Each named turn below is shown by a few rows before and after it. Which turns, in which order, take the first row of each later pair to the second? The first pair is answered.
S (before |-> after):
-238  104  -18  -76  468   91  495  117 -371  313  -89  316  136 |-> -190  247  189  -67  413  167  532  164 -231  107 -452  152  -35
 124 -138  385  -77  155  132   58  -90   81  -78 -213 -293  -84 |->  257 -315  319  -44  137   29  -44  -99   73   69   -5 -275  -52
 136  -93 -107  -85  156  -41  352 -223  167  158  -91  -21  -17 |->  154 -102 -143  -35  154  -14  357 -183  138  229  -50   -3   -4
R (before |-> after):
-323  150 -128  -79   53 -113  -46  -24  249 -207  112   54   30 |-> -286  160 -133  -81  184  -26  252  106   19  -24  -70  195   94
  22  154  113 -104  269  -42   52 -168  515  394  -10 -475 -232 |->   35  152  142 -116  371   62  239  -69  373  518  -92 -365 -213
 255 -124  114  -87 -242   36  152 -156 -150  250  -85   38   45 |->  220 -117  124  -94 -308  -44  -68 -300   68  143   69  -50   22
K (before |-> after):
-128   40 -173  -11   19 -156 -136  -82  111  -30  418  -27  128 |->  273  -29   69  107  136   57  254  122 -204  184  -97   -7  -30
 261  -83   81  147  248  -23  374   60 -269  457    3  152  -29 |-> -136   53   19  218 -392  112 -225   31 -302 -407 -190  113    6
-104   37   37 -143 -178  149  -17  123 -122   -4  -25 -108 -250 |-> -167    8  -29 -201  -95   89  -47   58    1   76  209 -122 -200
-259  261 -146 -200   63   35 -106  -69  -26 -228  130  261  -13 |->   26  174  -55 -188  298   38  301   20 -103  179   54  277  -72

Between the rows of a pair lie 2 to 3 turns.
 237  -53  180  144  -14   61  245  200   20  370 -243   -4 -171 |->  -65  -20   36  111 -375  -44 -432   11  176 -185   -6  -50  -25 | K then S
-225  -61 -167  -97   69   44  -66  -38 -492  184  358  167  249 |-> -192 -135 -144  -94  -41   10 -245  -83 -383   90  455   83  271 | R then R
  92  197  138   60 -184   32   13  203 -287 -208 -114  115 -156 |->   66  269   99  -25  172  -81  282  138 -127  143  132  120 -169 | K then S then K
 255  -63  344   -7 -493  -88 -346  -97 -148 -351 -419  -17 -166 |->  385 -265  110 -147 -143 -459 -361 -257   56  244  370  -13  -12 | S then K
 -47   43   32  209 -191  160  398   64 -179   30 -357  197   68 |-> -404  230  -86   83 -295    0   59 -112  189 -286  -43  103  121 | K then S
-388  144  -72  -41    8  123   95   41 -169  -90  -35  217  157 |-> -370  235  -84  -96  149   -8   57  -66  223   30  192   59   55 | S then K
 226  -15  149  125  -14   67  152   31  -15  -18 -207 -126 -203 |->  121  -54  -40   17  231 -101  177  -55  121  258  195  -74  -96 | K then K then S
 252 -157  169 -140  -41  181 -384  -77   86 -192 -189 -224 -406 |->  441 -231  147  -85  175  226  -39   37 -222  209 -219  -51 -357 | K then S then K
 324 -245  257  162   71   82  -32  -37  111   92 -100 -175  -79 |->   94 -292    7   92  -13  -74 -330 -129  123   43  263  -87   79 | S then K then K
 724 -241  -12  -28  257  303  178  189 -122  233 -290  -89  -74 |->  454 -214 -300 -185  392  -43  -89  -60  353  382  496 -104   75 | K then K
 216 -103  124  -40  211   -9  102    3   66  249   -3 -139 -185 |->   83  -91  122   77 -189  125 -141   83 -190 -180 -240  -58 -104 | S then K
-369   52 -127   83  122  -76   78  -95  -85   71   63   39  -62 |-> -260   81   -2  149   17  -32  -14  -29  -32 -174 -206  -46 -184 | K then K then S
-103   85   43   63  -84  206  123  129 -214 -205 -287  110   -8 |-> -390  232  -81  -60    6   31   -2  -52  146 -210  111   38   14 | K then S
 565 -160  147   91   72 -109  177   53   31  250 -100 -187 -178 |->  252 -227  -85  126 -372 -177 -407  -74   27 -200  170 -121    5 | K then S
 186 -245  -36  147 -393  -19 -480 -205   81 -527 -228 -254   -9 |->  528 -459   -2  237 -270   72 -196 -100 -309 -132 -378 -108   50 | S then K then K
-149  -59  -93  150 -231  236  -35   62 -353 -294 -258  -48  129 |-> -403   56 -312  -55  131  -12   -6 -138  116  -28  318  -41  223 | S then K then S
 190  -65  155  327  267  145  471  225 -517  408 -153  383   70 |-> -147    2 -178  112  399 -222  118  -38  -16  459  659  353  228 | K then K
-465  161 -173 -100 -182  -14 -297  -83   50 -393  231  147  211 |->  -79  155    5 -135  445   68  523   38  -58  328   17  188   -3 | K then S
  38  169  127 -113  -76 -162 -316 -151  438 -481  -31 -425 -247 |->  474  -44  327   49  -65   99   59  135 -138 -270 -580 -297 -290 | K then S then K
   9  -69   10  152 -240  -73 -380  -58  -21 -248  -98  -22   33 |->  225 -174  -77   83  150 -213  -70  -56   25  353  180    6   47 | S then K
   3 -176 -263   95  -24  150  -94  -26 -294 -186  219   63  217 |-> -199   88 -229  -13  191  228  229   36 -168 -170   68   90  124 | S then K then S
-392  177 -162  -81 -137   51  -91  -17   17 -151  116  160   70 |-> -280  149 -102  -72  -13  139  203  148 -182   38  -56  249   55 | R then K then K
-279  344   77   -6   82  266  269   60  -21 -151 -311  107  -83 |-> -190  298   67  -58  263  212  408   -1   76  146 -131  103  -82 | K then K
-439  168 -191  -66 -216  123 -139   21 -179 -345    1  144  152 |-> -117   92   14   45  -49  300  245  182 -447 -120 -408  192   61 | K then K
-155   81  -84 -121  211  296  404  210 -224  309 -226  233   -8 |-> -324  158 -205 -252  220  -25   45  -82  391  249  297   -3  -78 | K then S then K
-286  204 -121   24  -54  194  -72    0   24 -248 -233  -62   85 |-> -210  265 -151  -87  269   55  177  -86  252  111  -17  -99    6 | K then S
 158 -106   45    1  -63 -229 -242 -186  310    2  220 -218  -77 |->  -38  -45  -39   75 -357  -33 -340  -88  -44 -313  -37  -19   51 | S then K then K
-229 -171 -245  -51   19 -194 -120 -212   30  267  453  189  109 |-> -225   56  -34  -10  143  110  388   73 -317  256 -180  319   14 | S then K
 228 -155  -88  159   23   53   61  -95  354   53   47 -115 -201 |->  275 -346  -76  232 -129  127   15  -43  -53   78  -29   29  -62 | S then K then S
